Families of rows that turns and mirrors carry onto each other, the same ones carrying the whole set onto itself: the rest of each named row's family, in list order
4 families of 5 rows
A: [ 3.39 -1.71 -0.94 -1.34 -1.92  1.01 -0.46  1.79  1.14  0.79  1.91 -1.92
  1.54  3.56  2.13  0.99]
V: [ 1.34 -2.18  2.92 -0.50  0.36  1.88 -0.82  0.67  1.26  0.38 -0.17  2.85
 -1.41  1.47  2.44  1.01]
N: [-0.22 -0.68  2.65 -1.28  1.63  1.47 -0.73  0.66  1.25  0.58  0.32  1.37
  1.69 -0.72  0.98  1.37]
H: [ 1.48 -0.80  0.13 -1.78  0.04  0.32 -1.35  2.56  0.33 -0.25  2.58 -1.10
  3.42  0.77  1.01  1.58]
D: [ 3.05 -2.75  0.91 -0.51 -1.85  2.06  0.22  0.21  0.06  1.63  0.46 -0.84
 -0.90  3.98  3.05  1.47]
K: [ 3.38 -2.44  0.73 -1.06 -1.97  1.80  0.69  0.59  1.21  1.92  0.21 -0.79
 -0.96  3.49  3.10  0.89]
G: [ 0.31 -1.06  2.44 -1.25  1.56  0.93 -1.53  1.80  0.35 -0.56  1.12  1.89
  1.61 -0.48  1.11  1.66]
E: [ 3.05 -1.48 -0.43 -1.94 -1.71  0.96  0.31  1.85  0.22  1.34  2.12 -2.63
  1.96  2.41  2.14  1.47]
S: [ 3.30 -2.47  0.84 -0.56 -1.74  1.88 -0.24  0.74  1.65  1.16  0.18  0.61
 -1.30  3.92  3.00  0.84]
L: [ 3.15 -2.05  1.25  0.05 -2.49  2.34  0.40  0.43  1.42  2.39  0.37 -0.19
 -0.66  3.13  3.15  1.54]
U: [ 0.21 -1.06  2.89 -1.74  1.71  1.44 -0.42  1.07  0.21  0.42  0.84  1.92
  0.93 -0.92  1.42  1.14]
J: [ 1.22 -0.58  0.86 -2.27  0.52  0.71 -0.41  2.28 -0.35  0.45  2.58 -0.94
  3.20 -0.29  1.04  1.65]
M: [-0.03 -1.43  2.39 -0.69  1.88  1.02 -0.65  0.48 -0.14 -0.07  0.37  1.27
  0.94 -0.63  1.11  0.54]
X: [ 1.60 -0.12  0.14 -1.76  0.73  1.21 -0.52  1.79  0.77  1.02  2.11 -0.96
  3.80  0.18  0.52  1.58]
C: [ 0.89 -1.85  3.37 -0.27 -0.41  1.89 -0.14 -0.04  1.75  1.54 -0.82  1.79
 -1.00  1.14  2.67  1.37]
Y: [ 2.95 -1.50 -0.51 -1.43 -1.27  1.68 -0.05  1.22 -0.57  1.15  2.77 -2.23
  2.10  3.28  1.92  1.22]
B: [ 0.96 -0.69  0.44 -1.54  1.12  1.06 -0.68  1.53 -0.76  0.29  2.68 -0.84
  3.21  0.30  0.74  0.49]
P: [ 1.32 -2.81  2.74  0.01  0.18  1.74 -0.07 -0.30  0.33  0.87 -1.14  1.34
 -1.61  1.68  2.68  1.18]
F: [ 3.52 -0.88 -0.62 -0.98 -1.93  1.86  0.12  1.44  0.86  1.99  2.16 -1.85
  2.26  2.46  1.78  1.66]
R: [ 1.69 -2.26  2.89 -0.96  0.15  2.07  0.27  0.15  1.22  1.21 -0.72  2.05
 -1.76  1.32  2.71  0.64]

The rest of the family of Y: D, M, B, P
The rest of the family of A: V, H, G, S
The rest of the family of F: N, L, X, C

Families of rows that turns and mirrors carry onto each other, the same ones carrying the whole set onto itself: the rest of each named row's family, in list order
5 families of 3 rows
tila: [ 1.58 -0.16  0.76 -0.29  0.02  0.51 -1.73 -1.34  2.23]
Dob: [-1.21 -1.59  0.88  0.91  1.22  1.99  0.95 -0.83 -0.87]
bosor: [-1.32 -1.33  1.38  0.55  1.24  2.15  0.76 -1.36 -0.86]
Per: [-0.71  0.31 -0.01  0.91 -0.08 -2.48  0.29  1.26 -0.55]
rud: [-1.18  0.42  0.44  0.90 -0.03 -2.18  0.73  1.04 -0.89]
moz: [ 1.41 -0.12  1.69 -0.93 -0.02  0.28 -2.25  0.14  1.36]
zotik: [ 0.01 -0.75  0.31  1.09 -1.22 -1.89  1.52  1.01 -0.06]
Lonev: [ 0.61  0.35  1.60 -0.35  0.63 -0.05 -1.88 -1.70  1.95]
Kop: [ 0.38 -0.06 -0.84  0.96 -0.59 -2.08  0.20  1.37 -0.13]
bineb: [ 1.17  0.25  0.40 -0.76 -0.11  0.36 -1.60 -1.14  2.46]
zif: [-0.40 -1.99 -0.13 -0.27  0.35  1.77  0.28 -1.77 -1.35]
maner: [-0.27  0.04 -1.10  0.44 -0.57 -1.62  0.68  1.71 -0.21]
zetem: [-0.27 -2.12 -0.10  0.84  0.72  2.35  0.89 -0.36 -0.88]
tavo: [ 0.33  0.74  2.04 -0.41  0.48 -0.52 -1.76 -1.53  1.76]
busad: [-0.53 -1.86 -0.04  0.48  0.57  2.71  1.13 -0.61 -0.13]

The rest of the family of tavo: bosor, rud
The rest of the family of zif: moz, zotik
The rest of the family of tila: Kop, zetem
The rest of the family of busad: bineb, maner

